In the data rows, 128 means zero.
In each game, the first row plays the second. By how much does the first row win? 20 means about a draw, 40 a big win and 0 a big loss. Wins can go round in a circle. Each row has two weighted sums of its numbers, A and B, taken from their middle values. A row wins by its A times the other's B, less its B times the other's A.
[154 125  89 181 131 137 158 118 146 126 191  76  52 200  90 135 112 138 119]
[115 117  81 135 141 207 188  67 145 176 166 190  96 166  84 118 191  79 168] 30
[146 140  92  84 112 201 130 102 159 125 161 141 127 186 142 134 144  79 151]
[101 151 189 115  95  72 109 130 107 108  29 172 136  51 196  67  91 164 127] 18
[151 115 186 162  81 118 105 127  86 122  66 139 142  86 183 121 116 172 140]
[171 131  97 107 147 157  87 109  93 153 134 134 186 140 194 160  33 145 116] 27
[122 179 116 127  98 192 221 135 161 130 205 123  53 162 116 147 164 153 123]
[128 136  80 137 134 163 196  82 143 176 153 162  91 194 132 119 134 124 170] 1
[105  83 106  86 131 128 154  91  96 116 133 198 113 154 154  78 159  71 170]
[109 130 152 191 118  38 145 158 139  98 106 108  67 104 116  61 165 115 119] 21
[121 108  62 117 196 133 124 106 162 195 136 117 127 144  39 156 179  84 125]
[117  92 127  78  90 164 143 107 123  85 106 193  89 157 160  71 166  98 152] 15
[141  93 111 112 168 102  95  92  74 128 106 181 159 111 167 122  82 117 119]
[135 153 124 126  72 189 158 176 169  84 208  59  84 214 124 152 159 141 104] 20
[114 183 205 152 105  54 135 140 159  95  96 105 150  75 159 100 109 175 100]
[123  80 112  83 145 115  67 159 150 108  84 127 148 149  78 111 172  72  99] 15
[154  57 110  80 128 136  55 145 107 128 114 110 132 151 107 167 145  87 123]
[140 143 105  66 104 192 132  96 144 128 170 141 126 189 145 124 136  88 149] 17
[136 151 122 113  96 170 146 133 122 140 151 144 167 158 207 147 115 131 158]
[ 89 130  89 141 100 143 219 161 136 100 213 134  41 166  77 105 214  72 145] 17
[166 173 125 157 125 157 151 105 147 152 164  98 144 156 138 179  60 196 118]
[148  66  95  94 179 128  83  75  79 123 119 183 138 117 148 103  75  87 133] 24
[145 173 137 138  83 165 156 154 152 131 166 113 178 187 184 161 136 160 133]
[122 172 172 130 102 124 102 113 144 145 101 112 177  95 120  93  92 130 129] 38
[157 115 168 122  41 179 150 155 104  87 152 137 118 168 213 157 154 160 149]
[126 101  86 135 182 126 121 121 168 177 137  88 143 187  40 139 155 104 150] 21
[ 97 158 161 161 144  97 149 110 133 155  97 170 133  64  64  82 156 111 145]
[ 92 138 162 166 119  40 140 148 129  96 103 112  67  80 142  66 133 116 121] 22
[118 119  80 120 189 109 123 123 157 189 129  97 141 179  66 141 133 109 154]
[162  50 120  98 127 145  58 156 113 120 123 106 136 164  87 163 180  92 125] 25
[106 194 224 132  46  94 124 178 166  53  86  89 110  68 153  91 106 199  80]
[174 134 103 120 151 162  82 107 100 147 135 124 191 133 189 174  50 135 117] 24
[145 133  99 153 128 131 161 109 144 134 193  87  44 178 110 130  87 136 128]
[145 129  88 151  76 174 162 171 170 102 203  93  59 216 132 135 190 103 116] 25
[ 93 114 132 114 106  95  93 234 158  56 125  49 110 155 102 120 156 133  84]
[104 146 102 156 184 116 146 153 157 203 133 103 185 115 105 190 150 125 128] 15
[150  51 120 107 128 153  50 158 115 108 116 100 150 156  81 169 161  77 121]
[118 144 109 142 120 147 205 104 145 169 154 147 116 189 151 123 134 150 175] 27
[121  79 106  94 147 117  69 153 161 101  85 115 147 145  85 114 174  80 110]
[ 88 181 134 132 151 125 136  70 140 200  77 161 127  56  92  99 111 126 134] 19
[211  55 125  99 100 185  64  80  98  96 146 141  92 159 123 160 105 111 122]
[161 141 152  90  88 144  97 145 135  37 142 101 105 131 163 131  79 172  73] 16
[142  52 112 103 137 148  53 160 105 112 112  97 141 152 107 161 156  85 131]
[125 122 134  92 125  81  90 188 144 111  83 107 170 113 151 142 145 164  79] 14
[107 190 108 156 105 193 201 132 187 134 199 115  79 161  96 172 168 136 122]
[ 89 109  98  99 140 170 205 104  93 126 175 195 108 131 122  94 180  75 180] 13
[112 179 160 186 124  86 169 101 141 196  79 129 140  88 133 105  91 187 167]
[115 196 230 168  66  77 128 158 159  74  60 110 162  69 188  97 121 195  97] 16
[ 99 157 204 147  91  70 109 137 126 102  28 154 155  58 196  75 103 169 128]
[158 139 136 118 130 103 106 134 124  89 143 128 140 124 147 140  78 138  97] 29
[127 209 197 182  77 120 121 184 175 102 129  33 168 117 115 147 107 196  79]
[151  81 138 124  45 165 167 163 106  61 199 113   4 203 177 130 187 114 135] 11
[154  59 130  95 127 129  62 150 118 113 129  97 125 160  99 155 166 101 121]
[114 149 180 176  63  68 135 171 166  70  76 102  59  98 137  59 156 141 106] 12
[120 107 143  73  86 166 148 110 140  59 128 183  86 163 146  77 169  83 143]
[147 134  65  89 181 182 124  36 110 186 152 167 110 129 101 136  91  96 132] 16
[174 120  82 135 159 172 124  58 132 167 142 137 109 178  87 149  72 128 149]
[118 159 112 161 170 123 144 157 168 192 148  82 173 118  85 193 158 144 110] 22
[188  59 131 104 108 196  56  89  75  91 137 142 121 148 130 149  99 107 131]
[139 157 112 174 151  95 149 169 188 179 151  55 169 168  92 191 140 180 109] 20
[ 79 110  76  93 199  87 119 153  95 175 120 142 178  95  88 137 148  99 134]
[154  67 115  75 176 121  95  63  79 111 125 189 119 127 144  92  78  89 128] 21
[120 143  94 131 115 150 200  86 136 169 160 157  97 186 152 117 136 143 186]
[136 113  68 147 156 132 142 138 105 111 182 122  61 136  82 144 137  96 104] 21
[136 152 126 142 143 158 144 141 123 108 185 115 158 112  96 169 109 154  95]
[109  82 119  71 146 107  67 156 126 107  83 133 162 130 122 100 146  88 116] 24
[141  84 139 104  90 116  74 217 134  86 160  33  88 145 110 182 134 144  86]
[151 100 143 101 104 100  80 189 109 130 113  90 167 127 157 193 127 165 100] 22
[ 95 120  95 160 112 141 215 154 145  88 208 126  46 174  84 102 228  68 150]
[160 164 110 161 153 176 154  89 138 166 173 125 138 115 119 184  96 158 104] 20
[107  58 107 154 160  46 121 197 140 104 146  87  82 167  85 107 201  56 106]
[142  55 108  83 133 142  48 149 102 115 107 106 151 156 127 168 134  93 119] 11
[145 114  71 111 177 191 132  40 110 176 157 162 106 129  81 138 110  92 124]
[141  99  95 108 184 165 125  80  87 125 164 178 137 102 101 126 102  84 147] 18
[139 107 211 138  70 130 103 105 102  98  91 130 120  93 141  98 115 151 144]
[143 143  84 123 152 110  69 183 154 179 119  73 221 152 121 191 132 127  95] 17
[183 118 172 114  75 185  87 151 105  48 175  69 104 136 176 189  57 165  94]
[102 175 131 158 159 129 158  77 135 192  85 172 120  70 107 109 118 125 161] 20
[150  75 130  81  68 193 130 112  72  96 138 177  86 165 182 129 142 103 169]
[164 141 155  95  93 140  94 132 126  67 115 125 145 114 189 136  72 178  83] 16
[145  64 121 108 128 121  73 172  79 133  95 110 163 133 152 176 122 117 138]
[120 169 140 179 148 132 160  73 154 182 100 150 109  88  74 100 154 118 141] 14
[115  98 139 123 129  83  87 191 144 114  76 113 179 124 152 132 169 139 111]
[109 124 104 151 186  84 135 186 126 166 135 113 188 107  81 177 171 119 116] 19
[122 168 152 164 128 108 152  76 160 191  89 131 110 110  89 100 111 160 155]
[162 128 147  95  95 137  96 122 114  93  98 143 143 103 204 139  69 168  97] 18
[116  96 101  79 135 131 146  90 109 112 128 206 100 162 149  76 148  60 167]
[109 134  95 110 134 194 201  65 148 156 180 171  82 164 100 104 173  81 163] 29
[200  99 151 121  94 162  87 131  78  98 140 120 142 124 213 188  75 166 114]
[ 88 104  77 118 214  98 113 154 105 165 123 132 187 116  62 138 169  76 137] 22
[ 93 144  83 142 162 121 143 192 165 160 177  44 101 135  45 169 168 117 102]
[109  90 104 115 180  53  98 173 110 147  96 130 187 111 150 134 141 119 130] 22
[ 91 167 132 168 161 126 151  73 128 190  79 160 139  70 115  97 109 126 155]
[137 136 101 112 108 180 142 120 131 150 151 147 156 180 157 143 143 110 157] 18
[154  94 150 120 102 111  82 189 109 120 115  84 172 138 164 187 145 158 111]
[119 165 156 183 124 112 169  85 162 182 101 119 107 129  86  91 127 153 153] 23
[138  94 143 116  94 131  75 226 128  80 161  31  96 163 112 180 142 136  92]
[161  99 132 103 127 135  92 114  96  94  90 174 137 118 199 112  77 143 112] 20
[197 126 160 108  74 168  93 139  94  59 161  89 119 132 199 192  58 179  92]
[116 180 196 157 114  57 134 158 154  85 106  94 120  79 151  91 111 182 103] 19
[127 141 101 122 153 112  70 196 140 172 116  79 234 145 124 193 134 132 104]
[ 99 196 157 200 116 122 179 139 167 144 141  81  78  67  90 117 136 165 120] 4
[130 143 187 124  82 104 104 110 149  97  48 160 108  78 116  58 143 133 111]
[123 130  91 162 113 168 206 108 143 179 151 157 116 205 107 125 161 133 183] 18
[106 164 123 147 108 173 209 165 152  84 213 113  98 157  88 140 196 134 126]
[124  90 119  83 124 126 151  87 114  98 145 201  87 160 137  73 159  60 151] 1
[114 176 132 148 106 163 211 163 144 100 197 138 122 139 113 151 185 131 138]
[130  84  92  57 172 120  81  70  56 122 114 196 135  98 174 107  51  86 130] 13
[142  66 118  86 137 144  55 160 100 111 114 103 158 153 124 165 144  97 136]
[137 133  96 145  77 171 167 166 169  97 198  83  75 225 124 124 185 100 126] 23
[158 128  92 155 161 147 137  80 123 185 132 140 144 153 149 162  54 164 149]
[147  56 115 130 143 126  69 173  93 128  95 110 161 143 142 180 145 117 140] 8
[ 82 127  93 132 198  87 121 176 106 178 116 139 201  82  94 164 148  94 145]
[146 144  92 144 172 155 143  79 101 191 143 154 136 111 143 164  84 150 128] 13
[167 135 159 104  85 140  97 139 133  56 128 113 132 122 169 135  78 182  71]
[137  81  98  75 176 107  83  79  54 124 102 196 133 120 168 104  59  96 133] 21
[153 116 140  93 107 124  94 112 108 102  99 158 144 110 188 121  84 168  97]
[149 176 113 163  85 169 222 143 196 118 209  84  56 217 110 158 152 177 131] 28
[113 179 128 133 104 171 226 103 147 155 186 142 105 136 159 150 152 161 145]
[152  65 132  87  68 208 130 102 106  92 146 164  87 189 137 128 178  98 165] 30
[ 95 196 172 197 141 101 170 103 135 201  88 146 158  48 146 120 107 168 153]
[ 78 143 156 186 166 103 154 112 121 150  86 166 166  55  78  79 154 109 164] 21
[100 112  95  88 138 162 188  99 110 129 175 191 107 146  94  90 181  82 171]
[116 159 141  81  87 123 172 141 128  89 168 141 112 141 184 120 140 136 117] 15
[127 112  95 137 179 138 139 105  73 147 139 170 162 103 130 140 103 123 138]
[115 179 150 215  96  74 186 142 175 149 136  64  55 137  90  86 135 167 134] 27
[155  88  83 140 156 100 109 127 112  92 153 127  56 146 120 115 120  73  99]
[117  92 112  53 138  96  70 154 140 106  85 133 134 138 108 104 152  92 105] 29
[125 136  98 184 178  86 145 155 165 201 128  87 173 163 107 171 134 150 144]
[121 111 196 129  84 112 100 114  80 114  70 140 133  86 183 107  99 161 150] 18
[144  81 147 137 122 123  75 196 108 121 112  84 187 144 153 184 148 143 133]
[ 98 160 199 136  89  79 112 132 121 101  34 157 158  42 208  86 100 173 134] 25
[107 138 165 153 143  45 125 114  94 142  48 176 154  59 178  78 106 146 139]
[148 127  80 167 132 136 164 115 149 133 193  78  41 192 101 132 103 139 125] 29
[168 143 150  79  83 131  99 129 120  74 114 133 144 109 201 143  68 176  80]
[127  99  97  97 170 155 123  79  88 123 167 168 130 117  76 113 112  94 137] 20
[185  90 145 119  77 184  90 153  90  50 184  74  64 157 165 168  80 156  92]
[156  67 113 116 174 136  95  70  92 108 138 180 128 136 124 103 105  70 135] 11
[137  96  81  97 171 129  66 155 150 169 122  85 193 164  99 163 129  95 119]
[ 88 197 197 210 131  84 174 149 126 143  97 146 189  28 121 118 138 161 146] 7
[130 179 157 172 124 114 160  79 171 182 105 122 100 122  85  97 121 154 145]
[146 125 130 107 131 126 107 143 121  67 161 104 124 128 138 139  83 143  83] 15
[105 107  73  98 200 145 115 104 146 191 138 120 148 128  62 147 156  86 139]
[142 140  95 154 141 174 156 116 134 135 202  90  55 139 101 159  99 153  95] 8
[129 163  96 152 163  79 140 154 176 193 129  74 161 163 106 182 132 181 121]
[146 133 111  88  89 190 138 102 161 115 178 135 127 197 126 135 154  89 139] 23
[115 112 109 121 110 100  81 227 178  77 119  55 100 158  76 143 169 129  67]
[166 123 155 113 103 129  99 120 116  80 100 153 144 106 202 133  86 167  96] 18
[120 123  94 182 169  94 139 165 171 193 124  82 183 168  98 172 148 158 143]
[100  91 115 135 157  62 106 219 151  88 156  54 121 150  89 130 164 101 101] 26
[ 98 157 180 177 105  57 138 161 139  83 112  97  86  79 123  84 125 149 105]
[107  96  72 112 193 143 119 115 140 205 137 130 147 143  32 142 172  85 120] 16
[161 144 166  87  84 149  97 149 123  58 125 117 137 106 178 136  60 174  71]
[126  75  97  78 133 142 155  86 107 114 136 207  89 171 137  78 169  80 151] 33
[121 123  86 113 182 148 119  90  69 150 133 186 149  92 117 138  93 100 139]
[185  53 132  75 117 191  65  81  78  95 136 142 117 142 161 143  74 123 131] 20
[ 95 101  78  92 205 107 108 139 135 169 134 139 143 110  30 143 173  61 126]
[ 97 109  78 113 196 115 112 140 129 152 138 136 162 118  30 134 184  52 140] 26
[152 123  81 102 184 183 134  41 106 176 153 169 110 117 100 134  92 105 132]
[125  62 122  74 131 133  53 157  93 127 105 109 153 138 138 165 122  99 134] 29
[152 149 120 154 150 146 143 127 114 127 167 131 159 119 113 170 109 147 103]
[109 102  77 121 195 148 118 113 156 191 139 116 155 149  30 146 179  69 133] 18
[187 169 118 108 107 173  87 152 151 107 187  56 140 146 131 198  50 176  57]
[ 99 153 178 176  65  73 131 166 165  60  81 100  59 100 147  68 156 144 105] 22
[117 148  93 134 119 161 198  89 141 172 155 159 100 188 147 128 128 144 186]
[148 126  97  88 102 202 134 105 145 131 172 142 130 195 143 130 133  99 145] 19
[134 137  77 147 180  86 132 143 155 211 117  99 163 154  99 166 120 149 141]
[140 109  74 121 190 174 132  56  89 180 139 174 130 106 138 148  71 117 151] 22
[134 120  81 110 182 172 132  54  81 182 136 180 126 113 134 140  64 116 136]
[129 171 156 197 132 106 159  80 176 171 107 117 108 125  74 103 129 149 161] 23
[161 142  96 186 128 165 153 124 163 123 196  60  60 199  87 160  94 174 114]
[123 176 157 169 120  98 155  87 176 172 100 118 107 125  79  87 122 156 160] 19
[171 120  94  75 139 189  64  85 109 127 148 128 165 157 129 152  59 100 114]
[129 127 156 105 109  86  86 207 165  97  98  93 171 127 133 144 147 150  82] 9
[ 79 172 156 143 152  78 150 107 101 159  87 172 158  29 124  84 111 125 159]
[164 127  69 145 170 145 131  68 133 181 131 138 131 157 129 156  64 149 155] 26
[109 170  88 141 107 182 210 138 163 130 208 105  39 165 103 146 167 127 134]
[100 140 179 128  95  94 104 128 121 102  29 156 148  73 162  55 121 143 135] 21
[106 168 162 164 137 131 166  77 141 178 109 151 119  77  82  97 141 121 148]
[107  70  83 104 201  63  80 147 121 143  88 136 182 128 116 117 152  88 128] 20
[ 98 117  69 163 180 106 154 172 168 170 169  69  76 154  57 148 197  78 120]
[118  76  96  78 147 102  70 150 126 113  70 129 153 134 122 106 149  97 115] 19
[176 113  82 137 154 183  73 106 113 139 131 121 195 167 127 169  72 109 122]
[145 104  75 134 184 196 129  47 109 174 152 167 122 132  93 141  99  95 141] 25
[140  87 131 106 117 102  70 181  90 129 107 102 165 132 174 189 121 148 111]
[119 150 106 146 170 117 146 156 173 189 148  83 173 126  89 190 163 144 107] 13
[144 150  89 133 168 161 148  78  96 201 141 162 140 100 144 167  82 144 119]
[150  91 145 130  71 184 142 135  94  92 137 160 115 167 200 148 155 131 162] 23
[ 98 163 209 147  51  83 126 177 157  54  94  82  75  81 140  71 125 188  88]
[159 140 101 170 132 148 158 132 173 119 208  54  65 184  98 157  82 171 113] 21
[ 97 131 172 129 133  65 114  93 126 121  68 161 130  81 121  59 132 105 128]
[110 194 136 134  98 186 219 119 172 144 201 126 104 143 131 152 165 156 132] 26
[ 78 176 147 167 161  93 141 119 101 153  78 170 169  45 107 105 124 118 157]
[ 85 214 194 170 113  95 165 164 148 110 140  92 135  48  94 114 125 173 103] 17
[198  65 132  83 107 186  70  87  64 103 136 154  92 150 145 142  80 118 122]
[157 164 113 172 144 182 150  97 161 149 175 100 130 127 111 191  98 156 102] 23
[142  88 101  86 174 105  96  80  60 121 115 189 144 101 188 125  59 101 139]
[115  89 113  77 138 135 150  84 108 100 141 194 104 154 150  79 154  67 167] 34
[107 127  66 132 204 111 130 131 121 216 114 135 163 115  98 180 136 107 123]
[142 114 190 159  86 125  97 118  83 124  64 141 137  75 177 119  95 158 144] 27
[101 151 119 124 156  98 142 205 146 134 165  78 176 110  67 168 178 141  90]
[165 108 163  99  96 122  83 206 127  92 145  48 148 145 155 203 123 175  87] 12
[111 178 145 191 102  65 189 131 178 159 133  75  41 135 100  84 127 167 135]
[102  68  79 100 198  60  85 157 110 153  86 136 171 127 131 127 149  95 132] 19
[111 100 115 108 144 116 158  97 100 120 131 202 118 144 191  93 137  87 167]
[152  56 103  74 142 137  51 153 110 114 108 100 151 159 115 163 153 100 119] 28
[ 97 150 181 119  96  89 100 123 126 102  27 161 148  63 167  67 108 144 136]
[157  42 116  72 140 135  54 145 105 127 113 114 131 144 109 160 150  97 122] 16
[145 122 204 134  71 125  93 115 108  94  80 135 116  98 141 109 120 125 148]
[148 111  79 108 187 161 127  78  94 129 164 169 117 123  77 124 122  86 125] 17
[113  85 102  63 129 135 147  80 114 111 136 196  96 168 138  79 162  72 160]
[ 83 111  98 126 193  85 125 170 101 174 126 140 195  89  94 153 152  96 135] 23
[136 104  92  96 197 149 135  79  70 151 144 192 131  83 128 132  79 110 134]
[116 152 154 104  87 121 177 153 131  79 162 144 115 148 168 122 145 123 127] 19
[128 163 105 174  94 173 213 142 196 117 214  75  37 223  99 137 160 153 142]
[143  89  87 119 193 158 127  78  84 144 149 176 146 103 110 118 100 103 143] 11
[170 118  83  83 147 169  68  90 100 147 134 135 159 143 151 153  50 110 116]
[131 126 204 145  78 114 103 123  79 118  66 141 143  60 200 112  85 167 149] 11
[105 134 172 108 138  60 116  90 114 121  67 168 134  83 135  56 111 104 140]
[176 173 127 127 110 174  87 150 148 106 176  59 178 154 149 202  64 170  71] 5
[183 115 108 113 142 190  76  93 128 129 156 122 168 170 112 155  81  97 110]
[119 167 150 143 117 123  95 126 135 154  77 121 191  96 159 109  82 148 128] 9
[144 115 130  89 146  96 108 107  80 121 126 163 152  96 202 125  58 144 103]
[143  88 113  86 126 147  82 100  93  89  93 174 136 123 170 105  85 126 116] 14
[107 110 131 134 174  53  99 189 126 129 105 120 208 120 133 146 144 111 115]
[139 167 163 142 107 120  99 113 164 136  97 101 159 112 115 104 113 132 120] 29
[104  73 115  66 153  91  77 155 119 112  74 144 143 124 130 107 145  97 120]
[157 134 137 103 136 119 107 126 122  78 148 122 139 126 164 142  75 149  81] 18
[122 126 139 126  69 148 161 141 135  83 111 171 124 153 194 109 171 146 142]
[148 124 144 105 136  95 107 108 101 101 130 143 162 106 174 132  64 144  95] 23
[119  89 101  89 138 141 153  92 119 100 138 192 102 171 134  76 166  62 153]
[147  88 121  71 128 151  76  82  92  86  90 180 120 124 169  98  67 115 115] 12
[ 91 141 146 167 163 101 148 106 116 158  85 168 146  63  86  88 145 123 154]
[ 99 181 139 153 141 134 149  71 149 184  94 155 123  83  82 103 134 126 140] 17
[117 112  80 157 185 110 123 136 156 194 120 100 159 171  74 155 133 116 158]
[130 204 170 208 100  77 180 122 167 186  94 107 145  99 124 121 108 215 140] 27
[134  88  94  77 180 111  84  82  62 127 102 186 148 104 169 107  51  92 132]
[137 139  84 140 173  78 137 146 156 208 117  99 149 155 113 178 119 170 133] 35
[102 154 179 168 103  55 141 168 136  86 109 102  84  81 130  85 118 147 110]
[145  47 114  92 137 138  61 158  95 124 109 108 153 150 122 164 148  97 133] 15
[101  81  98  81 180  79  74 134 131 125 108 131 155 141  69 120 163  50 122]
[181 131  59 110 167 172 119  44 141 173 148 138  86 181  97 141  76 121 125] 21
[129 161 107 160  81 159 214 141 186 123 222  77  21 230  97 136 162 156 138]
[168 112  88 134 154 171 137  57 142 164 159 133 102 173  82 142  87 125 146] 5
[131 138 145 118  94 134 175 146 154  75 167 136 120 165 161 121 174 125 109]
[139 130  94  85 109 191 131 100 140 131 157 144 140 203 138 124 135  93 140] 18
[112  69 104  96 190  77  82 145 126 119 111 125 165 139  77 113 169  51 124]
[202  53 129  82 104 187  74  83  80  89 149 140  88 160 151 144 100 117 129] 27
[102 153 193 163  94  80 120 139 139 105  32 149 164  65 177  78 127 167 122]
[146  65 116 129  99 100  87 211 125  88 157  45  69 165 113 164 178 107 111] 15
[106 154 136  77  83 136 175 149 135  71 181 129  78 152 171 119 138 132 117]
[147 120  87 154 190 145 136 101  78 148 139 176 150  95 128 154 101 109 142] 18
[143 158 126 129 147 153 146 137 114 101 194 113 115 108  92 166  87 153  94]
[138 170 167 165 110 130  97 115 162 136  94 100 174 119  86 112 134 122 119] 22
[123 206 171 188  75 116 106 194 179  99 133  32 136 119 115 132 118 168  98]
[ 99 119  69 144 175  98 153 158 171 171 177  65  72 161  56 145 193 100 104] 10
[116 102 124  80  76 176 136 113 145  70 118 173  97 175 138  80 180  88 147]
[ 86  98  79 102 201 123 111 143 137 157 140 128 170 127  21 131 197  61 131] 23
[163 114  86 149 162 152 136  70 120 192 144 141 118 156 139 148  66 158 155]
[151  67 114  99 164 133  96  83  87 110 131 181 129 134 120  98 100  73 142] 13
[ 98 150 123 141 135 151 205 137  96 126 167 188 151 117 156 134 169 116 169]
[145  96 210 143  81 137 103 115 102  99  84 131 124  89 153  94 129 149 148] 21
[111  87  97  70 138 115 154  95  98 118 128 203 104 144 187  84 150  95 161]
[112 204 177 211 126 109 174 112 161 184  89 127 169  54 127 140 130 180 136] 29
[107 133  92 113 146 184 201  77 122 186 156 191  92 143 133 121 152 100 180]
[ 86 178 174 189 144  76 165 134 113 160  78 159 178  38 117 114 133 154 146] 32
[131 106  86 103 186 143 130  82  67 157 139 189 137  94 122 129  81 103 136]
[124 235 197 187  92  96 180 137 190 155 120  73 136  98 134 140  80 221 120] 17
[ 85 177 152 181 157 111 165  84 124 191  84 161 146  45 135 111 110 145 157]
[123 148  98 158  87 142 223 127 168 133 208 103   9 208 113 107 171 114 157] 18
[ 75 105  77  92 208  98 107 139 104 168 120 146 180 105  57 133 156  72 140]
[145 185 129 160  80 156 223 125 181 151 187 114 103 194 151 147 152 180 155] 11
[112 197 230 163  54  80 126 161 157  76  59 106 173  66 174 101 122 195  95]
[105 111  58  95 204 138 114 105 152 206 131 130 138 133  51 142 152  75 128] 13
[115  83 102  74 139 137 157  86 106 103 142 199 102 162 158  76 159  77 165]
[ 99 177 211 144  55  87 126 181 154  57  92  90  80  72 155  72 111 186  91] 17
[ 91 133 160 112 135  62 112 100  96 130  63 172 142  63 140  46 108 107 148]
[100  73  88 145 165  45 114 193 134  97 144  78  91 160  98 119 185  64 106] 25
[ 90 133 110 133 137 154 199 125 100 134 160 189 139 123 147 127 175 108 176]
[161  80 129  91 122 167  81  88 122  73 108 157 113 136 132  95 101 106 117] 18
